array([[380, 462, 539, 502, 408, 178, 735, 571, 718, 489, 623],
       [480, 538, 486, 567, 492, 389, 618, 567, 677, 546, 673],
       [420, 496, 516, 528, 438, 265, 688, 569, 702, 509, 646],
       [455, 519, 497, 551, 473, 332, 648, 568, 687, 532, 658],
       [523, 566, 458, 591, 524, 459, 573, 564, 659, 564, 695],
       [361, 451, 574, 483, 379, 118, 784, 577, 729, 475, 596],
       [370, 439, 628, 473, 402, 138, 810, 589, 710, 471, 550]]) out 710

array([[ 172, -464,   -7, -196,  193, -533],
       [-276, -666, -104, -505,  -87,  270],
       [  64,  797, -101, -196,  -99,   -7],
       [ 448,  322,  262,   34,  815,  404],
       [  78, -144,   40, -234,  198, -301],
       [-113,  199, -547, -176, -476,  -47]]) out -176

array([[67, 79, 66, 78, 43, 83, 79, 67],
       [31, 66, 77, 57, 88, 42, 63, 66],
       [68, 71, 69, 38, 84, 72, 51, 75],
       [76, 39, 65, 87, 31, 33, 48, 78],
       [87, 84, 19, 37, 34, 57, 67, 52],
       [64, 84, 86, 66, 39, 74, 50, 76],
       [64, 89, 79, 83, 42, 40, 67, 63],
       [97, 69, 41, 36, 60, 57, 58, 55],
       [75, 73, 41, 65, 47, 59, 49, 72]]) out 59

array([[48, 92, 54, 65, 54, 39, 70, 69, 17, 46, 54, 78, 94, 56, 34],
       [50, 20, 44, 41, 49, 63, 33, 35, 87, 53, 61, 35, 16, 57, 71],
       [81, 50, 88, 60, 63, 58, 73, 71, 44, 78, 19, 39, 60, 29, 47],
       [50, 96, 55, 68, 57, 41, 73, 70, 17, 47, 56, 81, 98, 58, 35],
       [81, 65, 90, 67, 66, 57, 82, 76, 33, 76, 21, 49, 76, 31, 42],
       [48, 92, 53, 64, 54, 38, 70, 68, 15, 45, 53, 78, 94, 55, 32],
       [45, 79, 50, 56, 48, 34, 62, 61, 13, 43, 43, 66, 82, 46, 28],
       [48, 90, 53, 64, 54, 39, 69, 67, 16, 46, 52, 76, 92, 54, 33],
       [74, 20, 78, 43, 52, 56, 54, 54, 55, 72, 10, 16, 28, 19, 48],
       [27, 68, 23, 49, 43, 40, 41, 43, 43, 29, 78, 72, 61, 71, 47]]) out 61

array([[ 39,  20,  30, -19, -22,  34,   2, -22,  -8, -31,  -7, -11,   8,
         40],
       [ 32,   5,  16, -17,  29,  -6,  -2, -10, -14,  -2,  13,  -3, -11,
        -10],
       [-15,  17, -21, -26, -13,  21,   6,  16, -13,  -2,  27,   5,   7,
          1],
       [  0,  14,   6, -18,  -2, -12,  -5, -16,  -2,   4,  31,   2,  -7,
        -15],
       [  3,   1,  26,  34,  15, -11, -11,  28,   8,   7,  -2,  -2, -10,
         -9],
       [ 21,  15,  14,  13,  31,   0,  -7,   7,  -7,   6,  -2, -11, -13,
         -4],
       [ -3,  17,  32, -15, -20,  -6,   8, -17, -26,  11,  21, -11,   5,
          6],
       [  3, -14,  30,  32,  28,  -2,  -2,  29,   2,   0,  11,  -1,  10,
          1],
       [  7, -27,  16,   5, -13,  -7,  22, -29,  22,  25,  18,  18,  23,
         16],
       [ 25, -23,  18,  19,   4, -19,  -9,  24,  16, -17,  33,   5,  16,
        -18]]) out 5

array([[-147, -116, -667,  -37,  273, -725, -112, -233, -462,   89],
       [ -14, -167,   22, -232, -306, -554,  399,  -90,  177, -437],
       [ -71,  212,  132,  -62, -222, -475, -383, -514,  190,   60],
       [-134, -302, -101, -201, -112,  376, -459,   71, -282,  139],
       [-311, -243,  420, -291,  147, -732, -417, -179, -523, -209],
       [-215,  -93,  845,  -68,  -58, -818, -183, -181, -697,  378],
       [ -96, -239, -337, -175,  399, -172,  295, -614, -593,  -17],
       [ -56, -303,  158,    9, -521, -376, -234, -181,  220, -165],
       [-139,  -37,   13, -338, -635, -116,  475, -361, -126,  -51]]) out -361

array([[5, 3, 4, 4, 4, 5, 5, 3, 4, 3, 4, 3, 3],
       [4, 5, 4, 5, 4, 4, 3, 3, 4, 5, 4, 4, 4],
       [4, 4, 4, 4, 5, 5, 4, 3, 3, 5, 4, 4, 3],
       [4, 5, 3, 3, 5, 4, 4, 5, 3, 5, 4, 6, 4],
       [4, 4, 3, 3, 4, 4, 4, 6, 4, 5, 4, 7, 6],
       [4, 5, 5, 8, 1, 3, 3, 4, 7, 2, 5, 3, 7],
       [5, 4, 6, 8, 2, 3, 3, 4, 7, 2, 5, 3, 7],
       [4, 6, 5, 6, 3, 4, 3, 2, 4, 4, 4, 3, 4]]) out 4
